In the rows, zero is written as 100.
A single turn carries every row of the set below to another of its rows. Some are shown first; where does it send the rows asked next?
J426: [85, 78, 107, 95, 107, 108, 116, 92, 91, 112, 99, 81, 120, 116]
J252: [82, 118, 95, 122, 87, 112, 100, 93, 119, 76, 101, 118, 89, 84]
J606: [116, 81, 91, 107, 83, 108, 96, 91, 105, 109, 121, 128, 98, 122]
J804: [92, 89, 125, 127, 112, 91, 106, 107, 89, 118, 90, 99, 94, 95]
J657: [81, 133, 98, 116, 104, 82, 94, 81, 106, 118, 100, 104, 93, 91]
J476: [117, 103, 73, 87, 110, 83, 105, 84, 112, 108, 95, 80, 108, 94]
J604: [122, 98, 80, 92, 112, 104, 110, 106, 120, 85, 104, 94, 92, 77]
J667: [101, 92, 106, 99, 89, 71, 99, 86, 107, 131, 113, 113, 94, 116]
J956: [88, 131, 99, 110, 111, 77, 99, 77, 106, 115, 107, 104, 98, 84]
J653: [99, 81, 93, 113, 71, 112, 93, 100, 111, 94, 114, 131, 96, 116]
J189: [102, 87, 100, 97, 84, 78, 95, 89, 107, 133, 106, 109, 92, 121]
J760: [77, 92, 124, 125, 98, 119, 91, 103, 104, 81, 96, 106, 94, 95]
J243: [103, 96, 105, 110, 124, 116, 98, 71, 82, 113, 90, 92, 107, 83]
J833: [98, 66, 110, 111, 90, 127, 91, 96, 100, 84, 101, 102, 107, 115]
J702: [74, 127, 104, 121, 91, 104, 113, 85, 117, 88, 109, 116, 89, 98]
J866: [105, 86, 102, 113, 112, 128, 88, 100, 102, 75, 93, 93, 106, 82]
J921: [115, 88, 76, 91, 94, 117, 100, 104, 121, 77, 103, 104, 99, 84]
J43: [118, 98, 79, 84, 109, 78, 109, 81, 112, 110, 103, 85, 110, 98]

J760 turns into J866
J426 turns into J804
And these:
J476 turns into J189
J956 turns into J43
J702 turns into J604
J653 turns into J252

A single turn carries every row of the set below to another of its rows. Some are shown first; where does it send the rows asked next?
J864: [114, 96, 93, 107, 78, 110, 88, 104, 108, 106, 84, 105, 149, 93, 108]
J694: [93, 67, 106, 111, 97, 128, 98, 128, 129, 115, 99, 83, 92, 106, 101]
J393: [96, 121, 101, 99, 77, 137, 107, 114, 123, 105, 93, 90, 94, 74, 97]
J69: [103, 91, 111, 111, 89, 104, 133, 90, 123, 104, 99, 97, 106, 72, 123]
J258: [116, 99, 98, 120, 63, 118, 78, 114, 99, 83, 86, 100, 102, 95, 124]
J846: [95, 94, 112, 92, 91, 118, 98, 118, 78, 102, 76, 117, 117, 91, 139]
J211: [85, 78, 96, 89, 93, 125, 125, 87, 126, 116, 88, 115, 98, 95, 101]
J797: [105, 97, 107, 89, 106, 98, 129, 115, 110, 134, 83, 91, 99, 109, 107]
J454: [105, 97, 113, 94, 93, 122, 118, 109, 117, 143, 93, 81, 110, 119, 108]
J580: [110, 90, 94, 96, 106, 119, 125, 129, 120, 106, 88, 101, 70, 99, 111]
J601: [103, 86, 92, 98, 106, 139, 117, 123, 128, 100, 95, 91, 122, 109, 122]
J893: [107, 76, 82, 113, 100, 132, 111, 110, 113, 114, 83, 102, 69, 101, 105]
J12: [95, 105, 91, 104, 115, 110, 61, 104, 120, 114, 89, 105, 82, 96, 116]
J232: [87, 91, 117, 113, 81, 105, 99, 129, 112, 92, 97, 128, 116, 91, 98]
J918: [108, 81, 114, 97, 81, 102, 115, 111, 79, 114, 80, 109, 109, 103, 139]
J820: [132, 92, 113, 111, 93, 132, 80, 126, 109, 91, 78, 108, 110, 86, 98]
J744: [89, 105, 90, 95, 78, 104, 108, 111, 116, 123, 92, 92, 90, 65, 131]
J430: [102, 70, 109, 100, 107, 129, 104, 107, 94, 131, 74, 75, 102, 99, 110]
J413: [91, 84, 118, 95, 91, 138, 108, 112, 131, 91, 86, 94, 87, 107, 93]
J717: [110, 99, 114, 99, 90, 97, 94, 113, 76, 115, 88, 114, 117, 87, 137]
J440: [89, 88, 87, 112, 96, 97, 115, 79, 109, 109, 85, 94, 109, 107, 134]
J44: [109, 91, 130, 105, 109, 126, 70, 85, 113, 102, 90, 102, 121, 98, 105]
J898: [115, 84, 125, 98, 115, 120, 80, 83, 120, 105, 96, 101, 123, 102, 107]
J419: [128, 95, 84, 125, 96, 130, 77, 101, 117, 95, 89, 105, 114, 88, 100]
J53: [100, 97, 105, 88, 70, 114, 120, 105, 111, 103, 84, 87, 81, 102, 140]
J603: [90, 120, 98, 108, 83, 99, 113, 122, 111, 126, 96, 104, 76, 94, 115]
J218: [82, 98, 113, 83, 73, 126, 113, 97, 111, 121, 88, 95, 76, 104, 120]
J470: [116, 111, 130, 104, 121, 121, 90, 86, 121, 106, 95, 96, 111, 101, 109]
J855: [113, 108, 111, 102, 96, 103, 88, 121, 84, 106, 87, 116, 122, 81, 137]
J940: [111, 109, 116, 126, 68, 106, 72, 94, 107, 104, 92, 110, 92, 91, 118]
J730: [113, 84, 105, 109, 91, 93, 71, 117, 104, 114, 80, 101, 124, 118, 126]
J554: [92, 96, 100, 118, 87, 104, 101, 112, 87, 119, 71, 82, 85, 102, 92]
J678: [98, 89, 89, 91, 84, 105, 127, 100, 128, 116, 81, 107, 109, 80, 90]
J264: [110, 94, 109, 112, 86, 108, 96, 131, 115, 93, 110, 131, 111, 78, 109]
J412: [101, 94, 106, 96, 96, 118, 50, 106, 111, 110, 91, 98, 82, 95, 111]
J489: [119, 111, 103, 116, 82, 110, 71, 102, 105, 116, 91, 83, 120, 115, 125]
J624: [103, 86, 103, 100, 74, 116, 109, 140, 118, 105, 98, 125, 106, 82, 96]
J912: [110, 103, 97, 103, 112, 119, 140, 99, 113, 112, 91, 114, 108, 89, 125]
J103: [107, 98, 95, 97, 96, 115, 71, 94, 113, 123, 81, 95, 66, 91, 109]
J325: [81, 80, 98, 81, 100, 114, 99, 96, 103, 124, 64, 90, 102, 114, 111]
J512: [117, 101, 96, 100, 93, 125, 82, 92, 122, 112, 91, 121, 136, 83, 129]
J314: [94, 92, 105, 102, 100, 120, 48, 103, 115, 106, 90, 104, 97, 99, 116]
J764: [119, 92, 117, 94, 110, 120, 99, 83, 140, 116, 102, 95, 114, 108, 112]
J576: [109, 100, 112, 121, 91, 96, 91, 128, 109, 91, 104, 127, 115, 82, 113]

J232 turns into J12
J314 turns into J855
And these:
J258 turns into J489
J764 turns into J624
J554 turns into J440
J454 turns into J678
J603 turns into J325
J412 turns into J717
J940 turns into J730
J69 turns into J694
J218 turns into J797

A single turn carries every row of the set below to another of its rows. Some are shown first; where does it send the rows asked next?
J738: [115, 85, 82, 131, 78, 108, 105, 112, 128, 98, 76, 90, 105, 93, 139, 84]
J241: [92, 94, 111, 132, 63, 119, 69, 76, 103, 104, 90, 107, 107, 67, 100, 105]
J138: [92, 110, 104, 134, 78, 104, 103, 114, 130, 92, 61, 110, 102, 104, 109, 79]
J279: [63, 75, 102, 112, 71, 102, 76, 81, 120, 108, 83, 139, 101, 78, 107, 82]
J618: [85, 113, 121, 139, 69, 113, 110, 86, 124, 107, 100, 118, 104, 87, 99, 98]
J984: [109, 81, 101, 127, 99, 121, 82, 96, 113, 82, 94, 132, 98, 86, 114, 56]
J154: [84, 82, 93, 119, 64, 100, 86, 110, 110, 132, 106, 88, 89, 76, 111, 64]
J155: [110, 103, 85, 115, 78, 100, 94, 107, 114, 96, 74, 90, 111, 110, 135, 81]
J969: [68, 82, 74, 109, 77, 93, 98, 95, 110, 129, 92, 114, 125, 84, 127, 82]
J747: [107, 96, 94, 113, 81, 132, 102, 81, 110, 73, 76, 106, 80, 95, 90, 83]
J957: [101, 85, 78, 119, 99, 129, 101, 83, 110, 72, 87, 88, 112, 85, 105, 99]
J884: [97, 79, 92, 115, 69, 126, 109, 108, 95, 78, 87, 108, 89, 65, 86, 84]
J748: [89, 110, 88, 101, 63, 118, 86, 71, 98, 96, 91, 91, 111, 111, 122, 70]
J9: [73, 71, 68, 124, 75, 101, 122, 84, 110, 88, 100, 122, 102, 86, 100, 87]
J160: [85, 100, 74, 102, 91, 104, 105, 110, 121, 117, 73, 111, 124, 98, 122, 64]
J511: [96, 96, 109, 127, 66, 114, 70, 69, 104, 98, 87, 103, 112, 76, 99, 108]
J305: [97, 70, 80, 137, 70, 125, 106, 75, 136, 98, 86, 98, 94, 65, 115, 101]
J384: [77, 74, 97, 140, 66, 126, 77, 68, 129, 120, 86, 97, 105, 76, 123, 95]
J913: [90, 86, 102, 117, 77, 127, 108, 93, 98, 83, 100, 123, 95, 50, 99, 92]
J605: [84, 102, 95, 128, 77, 93, 96, 106, 131, 90, 56, 105, 108, 101, 119, 67]
J938: [71, 86, 110, 136, 61, 116, 72, 82, 118, 121, 84, 88, 118, 93, 120, 87]
J652: [87, 72, 78, 129, 76, 117, 114, 87, 109, 72, 99, 132, 90, 87, 99, 72]
J787: [87, 97, 77, 111, 59, 139, 114, 64, 106, 86, 99, 113, 104, 83, 96, 76]
J343: [73, 65, 70, 123, 73, 101, 117, 80, 105, 99, 99, 128, 100, 83, 114, 91]
J491: [75, 101, 88, 121, 78, 129, 82, 94, 119, 108, 72, 124, 106, 115, 135, 64]
J417: [101, 78, 110, 119, 102, 120, 71, 89, 102, 99, 104, 118, 107, 82, 126, 62]
J995: [99, 78, 85, 115, 70, 114, 101, 131, 101, 101, 80, 93, 85, 84, 98, 66]
J955: [88, 79, 114, 116, 91, 121, 73, 85, 102, 121, 105, 96, 102, 76, 127, 96]
J749: [76, 90, 74, 106, 83, 95, 101, 98, 120, 130, 86, 108, 130, 89, 122, 73]
J41: [97, 95, 98, 104, 96, 124, 122, 94, 109, 83, 91, 114, 105, 75, 89, 57]
J22: [120, 81, 75, 126, 71, 110, 107, 107, 132, 93, 78, 89, 102, 90, 125, 91]
J147: [92, 79, 112, 115, 94, 118, 64, 87, 101, 119, 103, 109, 112, 77, 125, 76]
J538: [88, 108, 108, 121, 82, 114, 92, 116, 107, 115, 89, 103, 131, 110, 107, 66]
J800: [96, 99, 106, 112, 94, 128, 123, 98, 112, 87, 98, 109, 106, 75, 91, 58]
J347: [97, 91, 72, 117, 60, 140, 117, 83, 106, 94, 102, 123, 105, 79, 87, 72]
J134: [90, 114, 117, 142, 76, 102, 105, 103, 131, 98, 78, 116, 103, 98, 97, 87]
J888: [76, 102, 89, 120, 79, 130, 85, 96, 125, 110, 71, 111, 113, 117, 135, 68]
J771: [102, 80, 85, 111, 70, 117, 102, 126, 93, 91, 78, 102, 85, 78, 95, 77]
J458: [90, 110, 80, 105, 54, 133, 102, 64, 102, 91, 97, 105, 105, 99, 109, 77]
J849: [87, 90, 110, 125, 66, 110, 87, 81, 119, 136, 118, 102, 98, 74, 110, 83]
J557: [71, 98, 70, 133, 77, 114, 96, 109, 143, 91, 73, 113, 124, 80, 108, 80]
J722: [83, 68, 89, 143, 66, 129, 97, 72, 133, 103, 87, 98, 94, 67, 121, 97]
J583: [99, 110, 100, 126, 62, 131, 107, 113, 110, 128, 79, 96, 108, 86, 115, 56]
J299: [86, 72, 92, 90, 63, 136, 113, 95, 102, 116, 91, 112, 110, 83, 91, 83]
J346: [90, 79, 94, 112, 58, 106, 80, 97, 109, 134, 109, 97, 87, 74, 111, 73]
J878: [93, 81, 100, 130, 91, 118, 79, 87, 99, 113, 64, 87, 91, 64, 125, 81]
J56: [78, 95, 104, 128, 74, 122, 82, 62, 119, 103, 99, 129, 112, 64, 129, 79]
J483: [102, 100, 68, 104, 94, 120, 105, 101, 123, 102, 67, 112, 107, 106, 110, 58]

J995 turns into J305
J747 turns into J56
And these:
J618 turns into J748
J849 turns into J155
J22 turns into J343
J347 turns into J955
J9 turns into J346
J299 turns into J878
J417 turns into J134
J888 turns into J41
J483 turns into J913
J957 turns into J279
J787 turns into J147
J384 turns into J160
J511 turns into J491
J771 turns into J722

